These are runs of 7 systems, one row a step. Runs of the same system follow the same rule from any start.
seq 1, K, 11 rows:
[[ 34  38  10  25  31  32  42 -27  68  56 -26 -19  21  71 -20  19 -30  25]
 [ 17 -21  22  19 -15 -61 -32   0 -10  50 -52   7 -36  71   1  30  61 -25]
 [-34 -14  73  17 -38  15 -16   7  50 -11 -37  23 -63 -12 -59  19   0  56]
 [-47 -34  51 -18  30 -56  20  65  27  38  43  14 -44  -3  17   7 -36  -8]
 [ 14 -59 -18 -28  24   3 -20  17 -35 -46  40  17 -93 -44  14 -16  14   7]
 [-36  23 -48  -3  18  -1  49  -1 -12 -11  31 -56 -15 -90   2 -25 -30  30]
 [ 19  34 -79 -34  27  -6  66 -23 -38 -16  -5  38  17  -6  71 -22  -5 -20]
 [ 78  44 -56  -8 -20  31  18 -80 -15   6 -20 -46   8  33  -9 -16   1  36]
 [ 23  34 -18  44 -23 -50  41 -26   7  53 -87   2  60  40 -40  26   5   2]
 [ 29   6  29  22 -46  -6 -31  -7  52  16 -49  59 -25 100   3  65 -12  16]
 [ 20 -28  92  30 -27 -35 -52  54  15  72   3  -5 -51  10 -49  30  -5  41]]
seq 2, B (11 x 18):
[[-25 -30   7  -2  38  -6  -5  12 -21 -24  -6 -16  16 -31  -7 -23  40 -24]
 [-45  10 -25  -1 -11  12  23 -40  23 -36   6 -18  13  19 -11 -10  10  -9]
 [  5   3  -3 -30   1 -21  20 -12 -21  10   9  -2  56  24   9 -30  -4 -35]
 [ 34 -34 -25  16   7   6   1 -18   7 -23 -19  12  32  30 -36   6  -8  -9]
 [  6   5   6  17 -33 -28 -32   2   2  15  -6 -27  45  38   0  28 -10  -3]
 [  9  -9  37  23 -24   9 -29  29   1  -4  11  55  22  13 -23  11  -6  -9]
 [-10 -12  21  16   7  31 -46  21  32   8  20 -36   6  -7  -5  24 -25 -11]
 [-42  -3  18  27  14  10 -27  29 -17 -18  30   3   6 -31   8   0  40 -15]
 [-46  14  -8 -15  -2  49  -1 -26  23 -25  17 -19  -4 -27  -9 -18   3 -27]
 [-22  14 -11 -12  45   0  34  -5 -17  -6   7 -23  54  -9  16 -38  22 -27]
 [ 12 -10 -41  -7   3  15  22 -54   0 -29 -24   6  26  38 -18 -18  26 -29]]
seq 3, F:
[[ 11  17  20  27 -20  41 -35  -3  13  -1  -7  29 -14  23  -3  21  23   7]
 [-16  22  53 -21  -8   7 -12  12   9  42  -3 -33   8 -19  -5 -11 -11  -2]
 [-29 -30  28  13  44  20   0  22  18 -16   3  23 -19 -14 -16  -6  23  -6]
 [-43  15  -6  -9 -12   3  -3 -17  10 -18  44 -47 -15   2   7 -10   9   1]
 [-20  -4 -10 -18  16 -16  38   2 -30 -20   3  16  34 -27  -2 -39  11 -17]
 [ 10 -15 -50  -4  14   9  11 -26  19 -31  11  -5  14  41   7   6 -17 -17]
 [ 34   8 -16   2 -16 -39 -11  -4 -49  10  -1  -8  37  24  20  -5  17  -4]
 [ 36 -13   1  10 -28  14 -15 -10  14   0 -40  40  26  20 -32  18 -19 -10]
 [ 12   3  36  11  -3 -12 -40  29  15  36   0 -13  10  29  27  35 -19   7]
 [  5  -5  46  18 -14  33 -37  24 -14  18  15  27 -19 -30 -34  -7  23  -2]
 [-55   6  23   2  11  23 -12  19  43  -9   0 -35  -2 -41  -4  11 -25   8]]
seq 4, D:
[[ 12   4 -34 -18 -32 -13  -3  13 -60   4  45   4  29 -54   0 -23 -17 -32]
 [ 35  12 -49  15  15  39   2  -4  -9 -32 -20  15  53 -49   2   5 -34   4]
 [ 40  46 -45  26   4  15  -5 -21 -16  38 -14 -20  37  20  30  15   9 -21]
 [ 31  18  26  21 -12  36 -17 -20  -2  23 -65  24  18  11 -25   2  39  -5]
 [-10   5  38  24  12   0  -1  -4  56  21 -34 -15  14  60  -8  28  -7  16]
 [-20 -24  48   0  -4  -9 -29   7  14  17  23  14 -44  59  -2   7  38 -22]
 [-43 -38  51 -16 -13  -3 -21   9  19 -28  26 -22 -28 -14 -41 -11  -8  20]
 [-55 -17  -4  -9  15 -23  12  37   3 -15  63  -1   0 -18  22  -6 -25 -19]
 [ -3  -1 -35 -38  -1  28  -9 -12 -38 -39  44 -10  -6 -46  20 -36   0 -24]
 [ 10  20 -37  -2  15  -3  33  -8 -32  -5  -8 -25  63 -54  -7 -28 -12   0]
 [ 31  24 -61   3  11  19  24 -27  -8  -7 -39  28  42  21  30   7   1 -32]]
seq 5, X:
[[ 27  30  -9   1  31   7   2   5 -27  -3 -32  -6 -27 -29  52   3  29  44]
 [ -1  40 -13  19  -2  34  42 -32  24  41 -32  17 -39  -5 -28   2  14   0]
 [ -5   6  27 -23  32 -30  13  -2  21  18 -56 -22 -27  22  40   5  11  27]
 [ 10  -2  -5  22 -11 -10  28 -26   0   1   1  26 -53  44 -38  -3  40  30]
 [-10 -13  20 -28 -25 -56  10  -1  24  26 -22 -34 -38   4  -9  13 -35  23]
 [ 11 -24 -13  24  11 -36  22  22 -11 -28  26  40 -45  10   0  13   0  54]
 [ 10   5 -30 -20 -31  -2   2 -11   9  24  31 -33 -63 -26  -6   8 -46  11]
 [ -4  12 -19  11  31 -25  34  32 -24 -14  -6  13 -18 -63  30   3  -5  50]
 [  3  35 -59   5   4  42  28 -38  22   9   7   3 -55   0  23  12 -15  -4]
 [ 19  37   5 -23  19 -19  24 -11 -31  30 -51 -30 -15 -30  39 -16  25  30]
 [  3  15 -34  34   8   5  52 -35  31   9 -51  38 -32  24 -26  15  19  10]]
seq 6, S:
[[-19  -5  -3 -31  55  18  49 -10  -7   2 -18  11   3 -24   9 -46  26 -37]
 [  3 -12 -25 -27  30   6  25 -55  15 -34 -16 -40  12  56   2 -21  21  -1]
 [  8   7  -2  -9 -26 -57  31 -35 -22  17 -28   6  43  56 -14 -17  27 -13]
 [ 40 -33  16  -7 -34 -25 -10  -4  19 -12 -32  48  18  65 -20  25 -29   8]
 [ 32 -20  30  35 -36 -41 -52  40  -5  30  33  -3  13  36 -12  41 -23  19]
 [-14 -16  29  36 -42   9 -56  55  -4  -5  21  36 -16 -55 -26  32 -12   0]
 [-47  13  26  10  14  49 -32  46  25 -10  54 -19 -18 -66  22  13 -32  11]
 [-37  17 -21  -1  55  52  12  13 -22  -2  48 -18 -11 -82  20 -39  27 -35]
 [-33  18 -39 -44  54  46  50 -52   9 -45 -22 -49  16 -34  15 -55  19 -20]
 [ -3  27 -36 -27  44 -15  78 -61 -10  -5 -38 -14  53  59  26 -45  39 -24]
 [ 61 -18 -18 -40 -15 -31  20 -67  -9  -2 -70  19  42 105 -18 -15  18 -23]]
seq 7, R (11 x 18):
[[-11 -20 -14  36  25  13  35  -1  26  -3   1  37 -12   3 -43   4   4  -8]
 [-13   8 -18 -32 -17 -32 -13 -22   2  -8 -26 -44  -2  24  39  14  -2  -4]
 [ 25   7  19   4 -11   2  24   5 -32   8  19  54 -11 -10 -29 -26  11  26]
 [  8 -31 -24 -10   8  -8 -13  -1  38   7 -11 -30  -3  20  -2  31 -47 -24]
 [  5  20  10  28 -13 -16 -18  16 -42  -9  16  13  -4  -4  23   1  44  34]
 [ -2 -12  -5 -17 -25  34  -8  -6  29  18   3  -3 -22 -26 -33   1 -42 -31]
 [ -1  12  16  11  46 -22  -4  34 -12   0  -6 -18  13  -2  57  14   4  25]
 [-11   6 -26  13 -10  47  10 -33   5  -9  17  19 -36  -6 -29 -17  29 -23]
 [ -4   2  14 -35  14 -33  12   4   5  13 -49 -43  18 -25  21  -3 -24  10]
 [  5   8 -10  28  15  14  33  -3   3 -12  20  63 -13  39  -5  -1  23  13]
 [ 23 -19 -15 -38 -24 -17 -20 -35  -3  20 -28 -58  -9  11 -10  -2  -7 -22]]
seq 8, F:
[[ 23 -22  26 -53 -22  37 -21 -35   4 -20 -34 -37  13 -23 -49 -42 -11   0]
 [-45 -14  15  47  47 -56  37  33  34  10 -18   5  26  38   4  28   4   1]
 [  6   0  -7 -24 -48  24 -46 -14 -26 -15  68  22 -47  21  10 -10  24 -31]
 [  4 -10  29 -22  -4 -20  13  15  -6 -14 -25 -43  68 -49 -35 -24 -45  38]
 [-19 -21 -40  53  41   3  18  29  30  10  26  49 -13  22   6  39   3 -49]
 [ 22  30  -5 -32 -42  20 -59 -18 -49 -25  33 -48  -2 -16  48 -14  13  16]
 [  3   2  10  23  25   6  56   1   5  16 -53  22  64 -33 -62 -23 -11  -1]
 [-14  -4 -31   5  22  14 -32  -4  42   0  10  -7 -34  59  67  46   4 -49]
 [ 33  23  49 -15 -33  -2 -16 -15 -69   2  15 -15  27  -4 -19 -49  53  42]
 [-33 -34   2  -1   5   5  25  -9  67   9 -63  17  19  -2 -59  18 -45 -46]
 [-10   4  22   7  20 -23 -36  38 -12 -12  63   3 -20  59  84  21  22  16]]
seq 9, B, 11 rows:
[[-40  10 -25  21 -48 -18  21 -13   5 -25 -27 -28   9 -72 -58   7 -27  32]
 [-22  54 -28  -2  15   0  38  15  11  22  20  42  30  22  74  14 -25 -32]
 [ 88 -12 -13 -21   9  61 -31 -29 -40 -10   3  -5  -3  -2  -9 -32  19  -4]
 [ -9  11   3  45   5 -33  23  -4  10  36 -73 -38  25 -26 -46  17  11  19]
 [-19  25  20  -4 -11  -4  -6  -3  22  -9 -10  60  -8  78  61  24  19  -3]
 [ 52 -26  60 -35 -14  23 -28  -1 -13  21  31 -21 -17   9 -43 -36 -11  17]
 [-44 -46   6  41  34 -47   8  42  29   1 -25  -6 -19 -30 -22  33 -10  -3]
 [-40  20 -11 -16 -27   6 -30  -8   2 -51  54   3 -29  26  57   9   5  15]
 [  9  -1   6 -31  -7  16  22   6 -36  23  46  -6   4 -71 -43 -51 -21 -14]
 [-20  -3 -68  21  59   2  34   2  22 -24 -43 -10  11 -25  25  26 -17 -19]
 [ 30  51 -25 -10 -34   4  -6 -49 -46 -13  18 -13  19  38  43 -20  46  15]]
seq 10, R, 11 rows:
[[ -48   46   17  -35  -39  -40   24   -1  -25   50   21  -16  -70  -44
    26  -23   17    4]
 [  21  -45  -11  -35   65   16   49   20   21  -12   -3   45  -63  -35
     8  -12  -40   12]
 [  11    9  -81   29   34  -35   35  -30   -9    2   10  -58  -45   20
    27   17   16   26]
 [  16   13  -39   -9  -45  -36   31  -17  -42   14  -51   54  -46  -49
   -18   -2    9   -1]
 [  54    6   -9  -12    4   -6   23   -2   40   22  -31    9  -36   25
    16   40  -78   48]
 [  52    1  -18   47    7  -25  -27   11  -30   55    5   11  -60   28
    15   32   48   -1]
 [   2  -19   16    5  -44    4  -39    3   23   10  -42   -6  -76  -50
   -40   35  -11   24]
 [ -30   24   29   13   20  -17    5   48   30   42   29    1  -62   -7
    57   37  -24   38]
 [  -1  -16  -22  -11   32   35  -17   -3  -12    3   26   -1 -105  -33
    19  -11   39  -29]
 [ -26    9  -25   -8   37  -17   51    0    5    5  -28  -52  -46  -73
    -6   -8  -12   48]
 [ -22   25  -61    1   27  -20   72  -10    6    5  -11   57  -53    6
    44   13    6   -6]]
seq 11, K, 11 rows:
[[  0   6 -12  13 -24  30 -26 -25  -6 -43  28 -25  45   7 -23  -6  -2   6]
 [ -9  13   8   3 -23  -5 -16  11 -11   7  -2   5  79   1   0   0 -12 -35]
 [ 24 -13  17  10   0  42 -46   1   7 -24   9  19  39  31   2  11  -2 -17]
 [-13   1  32  24  -6  15 -44  18  -4  17  20 -34  44  -4 -18   2  13 -24]
 [-34 -13  32   3  13  29 -31  20   7 -22  -7  26  30 -15   5  -2  22 -40]
 [-22   2  30 -18  14  39 -27   2   4 -17  45 -26  15   7  12 -23  13 -14]
 [-22 -18  11 -18   9   6  -3  -1 -28 -17  14 -14  42 -23 -12 -40  30 -41]
 [-30   2 -12 -18  -2  30  -2 -26   9 -57  13  -9  47  11   4 -19   0 -19]
 [  3  13   5 -16 -29  -5  -8 -17 -27 -10  29 -12  71  27  -3 -24   8 -20]
 [ 13 -19   5   4 -24  21 -27 -12   3 -23 -15  11  66  15 -39  -1 -10 -30]
 [ -7  -1  25  26 -15   1 -44  16  13 -10  17  -9  63  34   0  25 -13 -10]]
seq 12, X:
[[-44  68  10  32  -6  25  60 -24   8   3 -33  19  11 -38 -26 -20  25  39]
 [ -1  13  -3 -43  31 -13  30 -16  39  33 -42  13 -22  62  62  12 -10 -37]
 [ 55 -23   5  -5   7 -15   7 -43 -39 -14 -31 -16 -25  37 -33 -32  65  43]
 [-33  -1   0  32 -47 -65  25  -5  37  38 -32 -13  -5  18 -55  35 -29   3]
 [ 30 -32  17  -9  -5 -45 -27  37  -2 -32  14  42 -34  41  48  40 -23  51]
 [ 42 -11  -7  19 -25  18  -3   5 -15  28  67 -10 -59 -36 -64  -8 -24  28]
 [-52  -6  -6   7  34 -19   9  54  15  -4  -7 -21 -24 -87  31  25 -42  13]
 [ -8  44 -40  -4  17  64  18 -20  -2 -36  48  36 -53  -7  56 -13  17  18]
 [  2  45 -12 -55  12  14  51 -34 -19  60 -35 -39 -10 -53   8 -49   4 -21]
 [-20   5 -45  20  55 -18  67 -32  19 -30 -86  16  23  29  18   6  37   6]
 [ 39  38 -10 -17 -54 -19  -8 -68   6  34 -30 -26 -21 100  13  11  26   4]]
seq 13, S, 11 rows:
[[-12 -17 -39  13   9 -43  10  30   6  27  13 -22  11 -17   9  25 -48 -28]
 [ 24   5 -36  15  -8  15 -28   3 -38 -52  10  17  11 -24  26   9  12  21]
 [ 10  46   3   1  -8  35  13 -10  15  37 -17 -25  28 -28 -12  -3 -31   1]
 [ 12  -7  -7   8  54  -3   0  19  -2   7 -37  21  -1   0  44  16  24 -22]
 [ 25  17   1  -7 -20  37 -26 -42  -3   0  -3 -28 -22  29  -5 -13  35   6]
 [-30   6  44  -8  -2 -34  25   9  10  36 -43   7  -1  -1 -15  -9  13   3]
 [  4 -30  -3   3   5   6  -4  -4  19 -23  23  36 -45  50   7  15   1   1]
 [  3  -4  18 -19 -36 -33 -14   3 -28  15  34 -38  -7 -14 -19 -17  -1  14]
 [-23 -18  -9  23   5  -8  24  21  15 -23  -5  43  -2 -30 -25  10 -21  11]
 [  7  14 -33 -14   2   9 -11   2  -4  -3  48 -24  -6   4  49  11 -32  -7]
 [ 22   8  -7  10  10   5  13   4 -41   2 -13   2  25 -51 -17 -26  18   9]]
seq 14, D, 11 rows:
[[  2   6   5   3 -12 -41  30  29 -17  56  33  30 -34 -16  -1   2 -23   2]
 [ 16 -17 -18 -14  13  14 -12  11   5 -31 -19   4 -53 -44  22  15 -24  27]
 [  5  34 -24  27   7 -29  31   8 -23  31  23 -29 -16 -23  16   2   2  39]
 [ 10  14 -15 -16  -4   9  19  -6  -6  15 -40  38 -40 -41   9  -1   0  -8]
 [ 30  25   1  -5  23 -10  26  -6   1   6 -24 -25  -8   6  28   4 -12  62]
 [ 19   1 -18  11   3 -27  34 -10  -9  38 -24  29 -50  12  -9   4  23  -4]
 [ 14  -3  17 -18 -17 -22  -7  -1  10 -16 -45  -3 -33   4   9  18 -18  52]
 [ 10  -4   4  20   5 -37  28  23   1  31  30  24 -43  16  -2  10 -11  30]
 [  5 -24  -5 -12 -15 -11 -22  14   1  -4 -11   4 -74 -33   3  19 -15  12]
 [-11  20   3  19  10 -23  22  26 -10   5  26  -7 -28 -37  18   5 -11  57]
 [ -6  15 -32 -16   5   9  25  -3   0  21  -4  17 -60 -46  19  -2 -16  -9]]

Which system made each run below?
seq 15 (2 x 18):
[[ 30 -60  -3  17 -11 -48 -29  22 -34 -30 -22  21  15   1 -29  14   6   1]
 [ -5  16  -5  37 -53   0 -28  15  27   6  23  18  17  15 -14  46 -50  12]]
 -> F
seq 16:
[[-38  29  34   9  24  -2  16   9  29   6   9 -25 -19  13  28   5   4  45]
 [  1 -11 -17 -18   0  10  14 -11 -21  18  29  32 -48  -7  -7 -27  29 -41]]
 -> S
seq 17:
[[-14  -4  36 -22  -7  13   8 -17   1  14   6 -28 -27 -12 -38 -34  14  14]
 [-38 -22   0 -13  36 -31  32  10  20  -7 -17   4 -10   0  12   0  -7 -13]]
 -> B
seq 18, 2 rows:
[[ 23   8  22 -25  16  20 -10   6  16  22  23 -33  46  20  18  -8 -41  -3]
 [  2 -29 -10  41  27  -3 -15  12 -22  -5 -20   9  29  -8 -22   1  46 -35]]
 -> S
seq 19, 2 rows:
[[ 18  11  10   2   9 -14  35  30 -18   8  50  49 -21   7  13  -7 -16  40]
 [ 25 -31 -36 -18   1  -1  -9  -4   1   7 -14 -24 -58 -41 -10  11 -33  -9]]
 -> D
seq 20, 2 rows:
[[-40  12  19  15  -2  16 -33  11  31  10  38 -62 -29 -11  11  15  -7   7]
 [-44  15  17  -2  16   6  22  22 -32 -13  13  27   6 -65  -5 -39  35  -7]]
 -> F
seq 21, 2 rows:
[[ 13   9   0 -27 -10  -2   4 -39 -13  20 -10 -22 -44  17   3 -22  33  -2]
 [  1 -14  24 -24   8 -33  38   1   1   0 -41  12  -2  -6 -16 -18 -10  27]]
 -> B
seq 22, 2 rows:
[[-27  18 -38  67   3  35 -29  37  13 -12  44 -38  19 -72   2  43 -34  12]
 [-15  53   7 -14   5  65 -34  31 -15   3  20  37 -13 -56  82   2   6 -27]]
 -> X
seq 23:
[[-11  -4  -6 -10  25 -38  56  -8  -3 -16 -45  13  20  -3  -1 -16  -1  18]
 [ 20   3 -45   4 -19 -18  10 -42   8   2   3 -11 -15  65  10  18  -1  -3]]
 -> X
seq 24 (2 x 18):
[[ -46   58    8   75   19  -20   28   23   22   47    4   20  -30   21
    35   41   32   29]
 [  24  -12   31  -62  -17   29  -18  -22   15   12  -36   32 -100    5
    10   -9    2   -2]]
 -> X
seq 25:
[[ 59  40 -33  -6 -11 -23  52  -8 -24  61 -12  33  31   3   6  -3 -34  -3]
 [ 88  -4 -17  16  10   8 -19  -4   2  18 -66  31  -7  25  15  37 -13  20]]
 -> B
seq 26:
[[ 56   9  24 -39  12 -47  27  -6 -42  69  26 -29  11  54  10 -40  13   5]
 [ 15 -75 -15  10   5  -8   5 -10  11 -52 -67  56 -25  -1 -61  11   9  -1]]
 -> D
seq 27 (2 x 18):
[[-66  41 -20  28  11 -19 -26   0 -27 -36  18 -68   5 -22  61   5  60  18]
 [-30  60   8 -30 -35  46  62 -35 -11  25   6  46   6 -37 -30 -57   6 -25]]
 -> D
